In the rows, zero is written as 128.
These are runs of 8 systems, one row a step. Runs of the same system follow the same rule from any start.
path 1, Q47 (8 x 18):
[[167 119 133 190 103 138 173 109  90 105 132 146 129 159 124 125 123  97]
 [139 107 121 113 150 120 137 161 124 172  97 132  98  85 184 133 150 125]
 [123 150 111  81 112 111  71 139 155 131 127 111 154 144  93 121 107 117]
 [162 133 127 166 117 130 163  96 130  98 157 150 124 130  95 102 112 143]
 [126 127 138 142 160 144 129 134 103 178 142 143 105 100 166 149 146 137]
 [119 137 131 123 101 119  63 147 129 129 104 111 132 141 122 138 130 100]
 [156 105 120 146 126 100 148 136 154  90 144 140 126 130 109 105 116 127]
 [142 129 116 120 161 137 149 132 108 171 162 146 133 124 144 136 123 127]]
path 2, Q380 (8 x 18):
[[112 116 150 145 114 110 165 132 167 120  84 112 128 111 183  91 174 149]
 [ 94  95 108  84 139 115 151 128 169 136 110 116 118 164 101 165  91 137]
 [121 147 124 109 125 165 149 100  79  62 126 125 145 135 103 125 119 131]
 [ 95 139 152 126 135 136 157 113 142 127 112 116 134 102 171 102 170 169]
 [ 76 114 131 100 117 124 126 122 164 141  86 102 116 158 118 162 115 136]
 [109 113 130 125 125 144 152 117 105  51 111 119 129 144 104 138 120 130]
 [ 93 126 140 106 153 139 178 121 125 111 126 118 150 122 167 114 159 157]
 [ 86 135 128  91 107 138 148 108 145 142  75 100 130 151 133 142 127 137]]
path 3, Q955, 8 rows:
[[181 136 130 176 131 113 107 130 156 234 134 165  59  62 150 117 131 145]
 [140 125 114 106 152 103   4 172 142 133 167 141  96  87  79 154  96 122]
 [177 115 133 194 144 105  84 166  89  94 223 158 162 148 117 120 131  83]
 [175 101 126 179 160 112 135 166 100 230 167 164 111 124 187 152 142  89]
 [186 119  93 107 118  93  46 186 134 199 109 139  97 106 121 143 102  73]
 [216 121 101 152 131  76  73 171 149 113 196 164 139 106  91  81 103  99]
 [188 135 122 175 174 116 109 142 113 206 238 181 129 108 132 125 117 120]
 [179 141 128 171 129 122  27 167  94 217 152 157  87  97 136 160 125  82]]
path 4, Q924, 8 rows:
[[163 202 141 140 116 193 139  90  33 126 133 142 149  83 157  86 163 132]
 [ 89 128 167 164 105  97  85 141 198 182  83 109  97 101 179 118 176 151]
 [100  75 112 107 149  95  99 154 167  91 150 123 117 176  64 184  74 115]
 [162 138 115 125 149 166 185 118  42  76 168 148 167 136 131 115 129 111]
 [133 157 144 137 106 137 148 118 128 202  82 121 125 103 201  99 176 133]
 [107 112 118 108 101  91  77 139 197 138  89 112  95 136  87 147  97 130]
 [138 116 114 117 163 135 141 126 107  51 190 147 144 130  78 125 100 140]
 [127 160 146 149 144 164 160 107  79 170 151 137 148 119 180 120 164 136]]
path 5, Q768, 8 rows:
[[ 91 118 148 137 133 121  74 160 124 169 104 111 111 126 171 166 156 111]
 [136  93 116 129 109  94 108 165 138  76 112 115 141 164 108 134 116  85]
 [170 114 102 118 150 122 190 133 118 128 165 149 152 136 129 105 116 122]
 [151 166 122 121 115 144 121 109 119 202 119 134 121 109 140 118 129 129]
 [134 136 133 143 102 113  74 130 155 113 109 127  94  99 102 119 124 136]
 [121 103 130 134 169 114 118 146 133  94 183 143 128 123 111 138 120 140]
 [130 132 133 149 143 141 127 133  86 161 156 136 146 154 150 149 137 102]
 [153 120 128 147  97 111 121 147 129 147  84 124 116 126 153 119 143  99]]
path 6, Q268 (8 x 18):
[[ 77 106 167 196 115 133 116 106 131  81 151 120 123 188  95 171 123 128]
 [118  81 137 148 155 144 199 146  83 116 103 131 115 135 191 158 157 110]
 [122 138 106  55 110 123 133 151 124 144  72  96 170 146 162 114 140  98]
 [147 146 111 110  85 118 149  93 173 104 105 122 135 141  77  86  99 145]
 [117 141 130 121 159 159 164  87 127 128 150 147  97  88 111 127 117 186]
 [ 78 160 155 123 131 162  83 114  99 139 118 111 129 120 144 153 153 140]
 [ 92 106 153 155 101 114 117 134 152  90  91 104 126 155 137 137 147 122]
 [108  89 118 105 149 126 189 131 132 102 116 121 133 152 136 143 122 132]]
path 7, Q768:
[[132 105 101  76 144  93 144 145 185  84 130 125 132 110  99  98 105 154]
 [122 163 123 116 148 157 146  85 104 148 188 142 152 147  94 135 103 148]
 [122 150 159 178 104 155 125 104 100 147  96 130  98 107 160 130 162 134]
 [ 91  95 134 107 138  99 102 165 165 105  94 108 110 114 146 137 142 134]
 [116 118 114 103 138 125 136 130 123  95 158 122 167 176  97 141 103 114]
 [152 143 130 151 117 153 186 100  94 144 122 140 136 134 149 113 140 126]
 [117 138 131 105 118 125 120 128 153 162  78 115 103  96 152 122 142 144]
 [106 130 123 105 121 121  95 125 151  86 131 117 131 136  82 131 106 140]]
path 8, Q597, 8 rows:
[[152 137 128 152 120 140 191  87 137 173 120 148 102 115 135 111 124 154]
 [100 144 130  89 133 144  88 128 133 146  89 119  91  86 129 146 128 147]
 [ 97 131 143 132 125 119  94 130 139  64 147 114 153 144 103 120 133 135]
 [119 106 140 165 151 133 179 119 119 134 162 140 136 154 145 142 137 132]
 [121 132 122 103 123 146 140 128  99 166  81 118 116 131 157 151 133 111]
 [125 128 118  99 102 113 120 134 152  89  89 110 137 129 114 105 125 126]
 [120 121 125 124 149 121 160 112 157 117 164 137 134 132 107 120 114 160]
 [111 149 138 129 135 162 137  98  97 155 130 132 118 125 132 147 130 142]]
path 9, Q397 (8 x 18):
[[ 73 147 172 162  83 154 116 116 103 176  51  92 123 160 193 159 180 103]
 [111  55 112 107 115  88 153 159 187  70  54 111  83 136 110 147 106 125]
 [119 124  94  61 172 135 191 114 123  88 184 131 188 161  96 117  97 147]
 [113 193 151 141  92 185 167  60  88 164 106 116 152 146 150 111 153 141]
 [ 79 110 149 127 113 130 133 116 171 127  44 108  61  92 144 145 145 166]
 [ 66  95 120  76 166 119 125 140 152  54 146 110 144 156  89 159 103 150]
 [109 144 142 147 124 163 192  89  80  92 150 122 180 184 135 125 140 123]
 [ 99 123 142 128 112 149 194 107 126 166  50 111 102 125 186 137 158 140]]
path 10, Q597:
[[146 156 125 140  97 145  98 102 122 179  99 136  85 118 103 145 106 123]
 [136 118 133 131 137 116  86 156 129  70 121 131 104  82 122 116 138 134]
 [118 122 134 135 161 112 115 146 133 136 195 136 164 147 138 125 138 127]
 [151 135 129 160 106 140 129 119  97 168 123 137 124 156 134 145 123  94]
 [159 111 116 121 119 112 121 158 127 120  89 131 102  95 142 117 134 112]
 [140 132 112  98 143 106 106 146 154 126 163 132 151 123 111 109 115 131]
 [154 148 132 164 119 138 123 105 116 144 162 146 127 134 107 123 116 126]
 [145 125 137 150 131 128 108 144 114 144 117 138  97  93 153 132 143 122]]
path 11, Q380 (8 x 18):
[[149 186 120  84 144 185 127 115  21  56 157 128 191 104 132  92 146 119]
 [110 159 163 159  94 109 142 108 196 185  95 109 137 106 191  68 187 166]
 [ 98  82 115 117 126 109 111 127 180 148  98 123  66 158  72 198  69 132]
 [131 126 125 120 156 159 125 136  53  28 164 137 151 126 107 134 124 115]
 [113 148 150 137 132 128 166 123 132 164 132 118 172 122 205  87 190 142]
 [115 113 114 109  94 115 133 118 173 178  60 113  89 150 112 157 100 120]
 [139 110 111 112 139 132 128 130 111  39 137 138 113 114  78 129  99 133]
 [101 150 146 124 160 140 149 116 119 127 179 127 175 125 160 103 160 157]]
path 12, Q955:
[[177 128 126 176 115 170 206  93  66 166  95 158  80 112 154 138 129 117]
 [110 140 121  60 139 118  81 159 154 148  71 107 105  58 164 112 153 149]
 [106 136 131 129 107  96  85 124 179  75 168 111 172 179  67 112 105 130]
 [148 112 137 185 151 157 202  96  85 121 171 163 116 140 127 143 122 136]
 [108 141 130  91 143 154 112 142  94 182  82 118 108  91 184 150 155 124]
 [116 124 128 117  86  89  76 150 178  93  93 100 143 150 107 110 127 111]
 [146  99 119 147 151 120 190 115 141  92 178 151 136 147  99 120 104 145]
 [126 161 126 105 148 173 146 107  72 179 131 137 127 112 153 142 136 134]]
path 13, Q268, 8 rows:
[[125 138 131 126 173 128 130 132 119 149 210 143 168 131 141 117 136 141]
 [145 140 137 171  99 129  98 125 116 193 120 133 115 150 137 148 128  95]
 [160  93 117 135 129  95 108 170 142 104 107 139  91  94 130 124 126 112]
 [141 120 110 103 166 111 121 153 127 115 191 140 163 136 114 119 114 124]
 [164 148 129 169 113 135 124 113 108 176 159 146 137 146 127 124 123 108]
 [160 114 125 146 129 108 101 156 137 158 113 144  86  88 144 127 133 119]
 [139 115 113 107 152 101  82 166 139 111 166 135 137 123 107 131 112 115]
 [162 129 127 170 132 122 127 128 111 136 185 151 146 149 118 123 120 110]]
path 14, Q47 (8 x 18):
[[150 169 132 143 130 168  84 121  55 164 144 144 119 103 139 142 137 111]
 [143 130 149 174  91  94  64 154 158 123 105 123 111 109 142 105 154 114]
 [149  86 109 139 154  85 120 155 171 133 177 148 118 141  98 142  96 122]
 [182 138 106 130 141 143 130 134  68 147 166 155 141 132 121 131 111  92]
 [175 154 130 152  98 121 101 139 121 165 105 135 119  93 158  92 152 109]
 [146 123 119 132 124  91  79 143 182 162 145 138 101 112  99 125 104 136]
 [171 131 116 148 144 128 104 130 104 120 192 159 123 124  84 134  96 118]
 [175 139 135 178 127 128 109 144  91 156 152 151 124 105 160 114 151 102]]
path 15, Q397, 8 rows:
[[122 186 150 175  81 142 124  72 133 185 165 122 179 195 115 111 129 124]
 [144 105 139 172 118 148 146 112 117 144  73 148  32  80 131 157 124 142]
 [ 97 108 112  53 178 109  87 181 135  84 134 114 140  96 134 134 132 134]
 [127 149 140 159 100 119 122 114 131 111 170 119 193 195 111 109 132 107]
 [156 112 131 175 124 141 186 107 113 170 109 151  83 117 151 137 130 131]
 [114 126 109  56 148 128 100 158 128 140  90 116 112  94 138 142 124 131]
 [124 147 131 128 101 112 101 120 154  82 147 116 166 154  91  97 121 128]
 [138 123 141 175 144 139 170 101 121 146 164 152 114 127 133 132 130 147]]
path 16, Q924 (8 x 18):
[[157 113 104  93 116 116 147 158 118 114  70 119 123 110 157 108 138 103]
 [138 142 109  88 124 106 134 125 175 139 137 122 152 123 112  89 116 147]
 [141 154 128 145 125 143 127  91 131 140 161 146 114 124  84 124 103 153]
 [122 134 148 153 143 145  99 129  98 127 136 139 101  95 141 143 145 136]
 [102 112 139 134 134 112  98 156 131 127 129 115 143 145 152 142 149 110]
 [136 103 118 135 123 114 154 137 132 120 128 129 140 166 124 134 118 103]
 [157 128 110 109 129 135 159 126 111 140 116 138 122 114 132 116 120 124]
 [135 152 123 109 118 127 107 123 141 145 120 126 127 106 125 107 131 139]]

Which system made each run below?
path 17, 2 rows:
[[163 144 173 251  54 135 120 102 119 128  82 141  83 114 153 101 168 116]
 [123  48 109 109 202  81 122 197 173 154 147 146  78  93 148 170 114 132]]

Q380
path 18:
[[ 70 147 134  69  77 118 126 118 178 101  38  70 159 154 138 103 149 137]
 [ 84 119 123 102 114 143 204  67 168  68  99 114 116 155  76 127  94 181]]

Q268
path 19:
[[115 133 146 136  97 115 152 115 161  47 101 107 154 124 131  72 158 152]
 [ 83 113 129 108 167 136 187  98 161 162 145 130 114 137 127 153 114 178]]

Q924
path 20, 2 rows:
[[175 166 120 174  74 126 142  60 172 226 148 153 106 160  70 119  81 137]
 [159 127 129 144 142 151  84 134  95 108 101 157  29  30 111 144 119 148]]

Q597
path 21:
[[125 120 119 106 116 140 146 128 126 211  43 121  72 109 170 161 133 117]
 [113 132 108  59 111 112  81 147 152  54  89 101 137 119  85 115 109 129]]

Q597
path 22 (2 x 18):
[[ 73 103 127  86 134 124 148 113 184 104  74 108  79 111 105 150 109 178]
 [ 58 127 138  90 146 151 133 110 114  41 137 103 156 159  96 151 120 152]]

Q380
path 23:
[[ 83 130 151 132 189 136 130 118 135 126 213 139 147 121 135 135 140 177]
 [100 135 148 155 110 159 102 119  76 159 112 116 122 171 138 184 132  94]]

Q955
path 24:
[[127 100 143 145 132  55 138 176 212  77 143 115 176 113 177  46 181 146]
 [120 116 106 122 156 119 140 107 156 225 188 144 127 189  84 188  67 128]]

Q597
path 25 (2 x 18):
[[ 93 108 107  62 143 130 128 147 124 138  96 105 137 160 129 172 109 110]
 [149 148 122 129  87 142 154 102 109  76 104 121 151 145 104  97 124 118]]

Q268
path 26, 2 rows:
[[ 98 117 117  73 156 172 131 165  14 106 103 106 165 167 168 192 137  63]
 [146 126 127 127  57  97 180 135 165  95  43  94 170 158 169  59 164 102]]

Q397
path 27:
[[143 131 117  77 139 140 218 147  97 140  69 113 162  93 231  75 187 124]
 [ 88 165 120  72  78 104 116  95 224 186  78  89 147 154 105 102 114 155]]

Q955
path 28 (2 x 18):
[[147 151 158 208  87 133  57  96 153 140 115 150  38  69  87 128 123 158]
 [ 93  85 143 130 206 105  58 189 125  90 197 139 114  97 135 166 138 136]]

Q924
path 29:
[[119 125 165 203 118  69  68 157 197 204 171 127 146 153 166 117 164 118]
 [173  65 102 165 136  95 112 167 122 139 152 158  89 171  85 190  73  71]]

Q924
path 30, 2 rows:
[[201  94 106 166  87  88 152 138 172 175  74 151  61 114 120 118 104 105]
 [165 133  87  58 178 115  98 152 139 122 174 153 120  63  92 107  94 153]]

Q955
path 31, 2 rows:
[[ 73 125 136  78 137 145 131 151 106 172  53  92 128 127 204 161 168 115]
 [ 99 114 115  86  83 104 130 131 172  66  75  87 162 187  92 121 110 111]]

Q597
path 32:
[[130 110 155 217 123 164 219  68 109 176 126 157  73 143 143 161 129 150]
 [ 97 117 116  61 143 147  80 165  95 142  45 105  78  81 158 176 135 115]]

Q924
path 33:
[[ 50  98 160 138 145 145 189 114 123  84 113 103 146 167 162 153 159 148]
 [ 66 108 129  84 130 148 202 113 126 134  73  96 142 178 157 163 133 131]]

Q597
path 34, 2 rows:
[[145 122 131 171  96 160 151  94  90 147  87 143  72 140 112 170 107 111]
 [126 110 114  73 159 124 134 161 125  86  97 123 113  69 154 113 144 143]]

Q397
path 35 (2 x 18):
[[ 80 138 169 172 172 161  68 130  71 126 192 135 124 122 142 178 151 136]
 [120  94 154 189  95 105  94 170 116  97  98 112 138 173 163 144 161  68]]

Q47
